(in the rows, 128 means zero)
Families of rows that turns and mirrors carry onto each other, the same ones carrying the whole set onto itself: the rest of each named row's family, in list order
4 families of 8 rows
tope: [159 154 136 141 169 107 161 111 122  91 126 141 134 110 116]
tun: [144 122 144 133 113 108 100 128 164 109 168 138 139  94 129]
Gigod: [ 77 153 135 105 116 130 121 125 125  87 139 105 115 106  98]
nunun: [117 134 122 134 109  67 124 110 122 140 155  96 117 152 116]
Zez: [138 121 129 116 128 173 134 151 142 100  87 150 132 124 138]
Zudov: [ 90 148 135 102 116 140 108 123 107  86 138 105 118 114  97]
kugos: [102 109 134 119  75 138  96 140 143 138  98 128 130 138 126]
Redu: [162 113 135 161 132  97 135 139 137 154 101 148 125 158 129]
gulef: [ 96 101 128 130  83 132  90 144 140 138 115 138 137 157 120]
Fum: [163 114 118 163 128 102 145 137 145 149 109 153 146 149 139]
Roruz: [115 123 126 148 116  75 126  98 111 137 153 100 119 150 108]
gikog: [ 86 157 125 112 116 144 129 124 101  79 138 115 111 118 101]
muku: [104 144 123 120 130 123 162 145 108 130  84 109 111 172 112]
kof: [109 145 118 124 129 124 154 128 104 113  79  96 106 167 110]
Gimor: [125 141 129 124 128 119 161 122  93 131  82 118 119 177 116]
Kuguk: [144 117 131 143 111 107 101 134 142  98 172 146 144  93 127]
rusi: [159 159 125 135 162 108 161 117 108  99 132 121 126 106 117]
Refo: [151 168 138 124 165  98 165 124 120 102 137 123 135 116 110]
vuged: [121 135 124 142  97  80 112 106 115 136 159 103 115 160 107]
paf: [147 123 134 134 116 111 103 138 155 124 168 157 148  96 121]
Duga: [113 140 124 142 118  67 120 100 103 133 160 117 120 142 107]
Tugof: [135 135 149 116 135 162 139 167 148  98  95 151 133 114 124]
Duf: [127 118 123 134 119 120  94 127 156 103 164 149 138  89 130]
Nabe: [152 153 122 139 168  95 161 125 113  99 147 128 123 121 104]
Burog: [170 114 130 148 129 100 143 149 145 150 113 143 136 159 141]
Baza: [108 145 122 122 138 134 150 123 106 138  77 112 119 169 110]
rek: [134 127 127 116 148 153 143 158 145 102  88 152 140  98 126]
Tero: [ 95 102 131 131  81 135  94 150 152 137 113 124 119 152 130]
lomop: [165 104 127 145 128  92 125 127 148 155 114 150 145 149 141]
pimub: [ 92 106 116 117  78 133  95 139 125 142 122 129 126 154 130]
sadav: [137 141 127 113 134 165 124 162 139  99  92 156 147 111 133]
suloz: [ 94 150 120  97 108 137 119 125 122  83 148 105 131 104 101]

Which other rows belong to the same family as sadav? Zudov, gulef, Fum, Roruz, Kuguk, rusi, Baza
Which other rows belong to the same family as vuged? kugos, Redu, kof, paf, Nabe, rek, suloz

Families of rows that turns and mirrors carry onto each other, the same ones carrying the whole set onto itself: the rest of each named row's family, in list order
5 families of 8 rows
tofo: [115 107  93 161 100 135 114 157 115 173 190 173 164 130 103  71 137 109
  93 162 137 101 115]
ratir: [150  92  73 170 109 139 127 161 135 157 147 194 108  92 154 107 111 116
  97 151 136 135 145]
Vude: [128 104  83 174  97 142 145 157 125 178 156 190 104 109 168 100 139 114
  94 157 132 134 141]
zego: [ 98  97 106 157 118 119 119 144 138 165 166 177 126 128  92  83 124 100
  83 151 100  97  81]
Viso: [133 109  76 144  91 137 102 178 125 179 169 161 154 124  94  75 135  87
  95 150 133 104 115]
nir: [ 97 100 117 148 136 129 126 140 135  82 134 108 132 142 139 108  95 159
  79 114 150  97 132]
sesar: [143 133 102 124 101 132 123 156 137 106 128  75 128 148 145  99 145 121
 108 113 152 121  80]
sen: [104 118 105 146 107 145 112 155 127  86 144  96 155 141 125  89 129 127
  87 101 176 100 154]
laso: [112 138  97 128 104 125 154 161 127 133 129  60 107 152 148 110 141 121
  90 118 131 113  99]
gofa: [120 113 105 161  97 132 124 179 102 183 158 172 143 123  93  95 142 107
  99 169 114 124 103]
tib: [145 140  88 160  80 137 148 147 118 101 127  84 120 132 164 125 133 120
  96 112 142 136 113]
lupez: [135 130  91 137 113 120 145 162 152 112 129  70 109 142 136 126 143  88
 116 103 134 119  99]
Mot: [140  94  99 170 102 137 151 134 153 157 140 202 110 113 134 104 105 103
  89 157 121 126 148]
Kan: [123 107  95 129 119 142 168 145 150 183 151 177  95 126 121  82 138  96
  94 160 135 114 152]
peg: [137 117  97 165  86 136 133 131 127  87 117  96 122 154 157 113  97  97
 102 113 110 132 108]
botom: [132 104  95 166  88 132 126 163 148 180 176 157 153 114  83  80 125  84
 105 151 119 128 131]
zenos: [109  88  92 174 129 135 145 158 141 156 151 192  87  86 139 101 119 103
  98 150 115 140 126]
gideg: [124 106 105 133 116 153 107 170 144  82 120 103 133 131 148  88 130 122
 106 104 183 122 140]
meto: [104  99  94 162 102 133 117 166 130 160 162 174 139 116  84  77 123  73
  92 154 112 111  94]
Fuso: [134 123  94 177  75 131 136 168 121 104 115  86 132 127 155 129 103 113
  92 119 124 140 104]
tedu: [109 103  97 150 119 152 119 159 129  83 145  86 138 133 128  80 107  99
 120 106 148 134 162]
bosak: [117 110  85 156 109 138 151 153 127 189 162 181  94 119 167  94 154 118
  94 156 135 123 137]
Nuka: [118 104 100 141 131 140 122 165 149  69 127 109 141 136 116 107 113  91
 108 106 170 103 146]
lol: [111 100 110 136 146 128 124 141 158  73 132 112 129 148 124 114 114 117
 100 103 159  91 132]
mikon: [ 98 110  96 137 118 155 129 182 118  88 131  92 147 129 119  85 112 110
  95 124 175 112 157]
kop: [117 109 114 163 109 119 125 158 112 183 160 177 134 131 101 106 138 132
  91 165 102 115  90]
Toles: [101  98 115 145 143 131 121 126 143  88 152  89 118 149 142  92 106 140
 108 101 130 114 141]
let: [157 126 100 148  89 133 114 155 136  91 122  89 138 138 151 112 125 121
 107 111 147 133  82]
diz: [ 97 100 109 146 131 140 141 175 119 182 144 190 100 118 126  95 150 127
  94 162 134 121 147]
zefos: [133  99  95 157 110 113  97 136 142 175 172 176 139 138 115  97 118 135
  82 142 109  88  91]
bir: [127 107  75 122 138 135 145 157 139 185 160 171  82 116 145  88 149 125
  96 150 142 111 141]
zek: [117 102 100 167 107 126 111 140 122 170 189 180 158 135 111  81 129 130
  87 157 126  96 106]
pavus: [ 98  97  88 147 138 137 154 165 139 170 156 176  79  95 130  86 140  96
 101 151 124 130 130]
Dugov: [120 132  95 123 103 141 147 141 125 112 126  71 107 167 145  90 131  88
 107 116 124 118 111]
lom: [105 112 114 153 112 137 111 138 133  83 144 102 149 147 133  99 121 147
  82  98 164  95 144]
Zof: [126  99 113 159 113 111 129 130 163 187 182 159 133 131  96  91 124 126
  94 145 101 107 113]
nimi: [109  92 109 172 118 140 129 173 117 167 139 202 110 108 132 106 130 127
  93 160 129 131 147]
nula: [138 145  92 141  93 134 157 143 121 111 134  76 111 141 163 119 148 126
  95 110 144 124 111]
Banek: [147 121  95 163 103 117 135 157 152  98 123  86 118 133 146 140 122  95
 114 101 125 129  97]
rafas: [122 103 116 135 128 139 107 150 153  83 121 108 122 139 158  98 126 147
 101 100 172 112 128]

Which other rows belong to the same family as zenos? zego, lupez, meto, Nuka, lol, pavus, Banek
Which other rows belong to the same family as gideg? sesar, gofa, kop, let, diz, nimi, rafas
Which other rows belong to the same family as nir? ratir, Viso, laso, Fuso, mikon, zefos, bir
Which other rows belong to the same family as tedu? Mot, Kan, peg, botom, Toles, Dugov, Zof

Families of rows that turns and mirrors carry onto each other, the same ones carrying the whole set onto itself: the rest of each named row's family, in list order
5 families of 6 rows
tulop: [159 149 130 142 182 125 186 121 106 152 162 116]
Feg: [165 153 147 146 185 128 179  97 103 143 162 104]
lutum: [155 193 139 117 166 158 138 146  87 103 138 144]
Saso: [150 183 134 110 195 150 114 128  95 129 146 157]
fos: [122 126 188 144 180 142 157  96 115 152 170 146]
zisim: [140 127 174 159 202 152 126 101 113 161 149 141]
Lozoz: [137 124 183 144 198 149 166  99 115 155 155 128]
tatel: [166 129 179 166 136 107 135 106 129 117 116 130]
Seki: [132 208 180 119 148 140 163 133 124 133 135 176]
Gobep: [169 129 171 177 133 146 137 131 112 111 110 148]
zoga: [155 169 157 133 174  97 164 104  95 139 165 110]
veg: [178 172 138 167 142 154 153  85 149 139 107 150]
Bebo: [168 126 172 159 133 140 132 116 132  99 105 150]
kuzuf: [150 194 151 103 174 154 136 130  79 110 142 165]
mina: [182 124 164 171 147 140 128 121 123 104 113 153]
kekiz: [132 129 190 148 196 145 155 108  97 149 166 150]
Rizap: [164 166 134 174 141 158 161 103 146 151 103 162]
mefod: [168 160 141 143 198 125 181 105 114 151 168 120]
Poba: [151 148 150 135 191 118 187 100  93 152 166 127]
lifu: [139 205 184 120 157 136 149 120 117 128 142 194]
Vabo: [146 203 171 122 131 104 143 111 118 126 127 172]
tose: [167 176 145 156 167 160 119 101 151 148  99 165]
votug: [116 124 186 146 184 149 162 122 117 148 159 139]
Fisu: [165 185 132 105 173 145 131 138  96 102 136 166]
gabel: [132 205 170 110 146 132 158 110 109 132 144 186]
dudu: [182 131 172 176 143 141 146 105 123 112  99 140]
Masuz: [156 184 143 104 163 149 126 133  93  91 146 150]
munen: [179 166 154 171 159 155 155  95 157 147 102 156]
Gunet: [178 154 138 158 146 156 145  99 146 135  91 166]
lasuv: [143 201 173 102 151 131 151 126 116 112 125 182]

Which other rows belong to the same family as Poba? Lozoz, kuzuf, dudu, Gunet, lasuv
Which other rows belong to the same family as tulop? lutum, Seki, Gobep, Rizap, votug
Which other rows belong to the same family as zisim? Saso, tatel, zoga, Vabo, tose
Which other rows belong to the same family as Bebo? Feg, kekiz, Fisu, gabel, munen

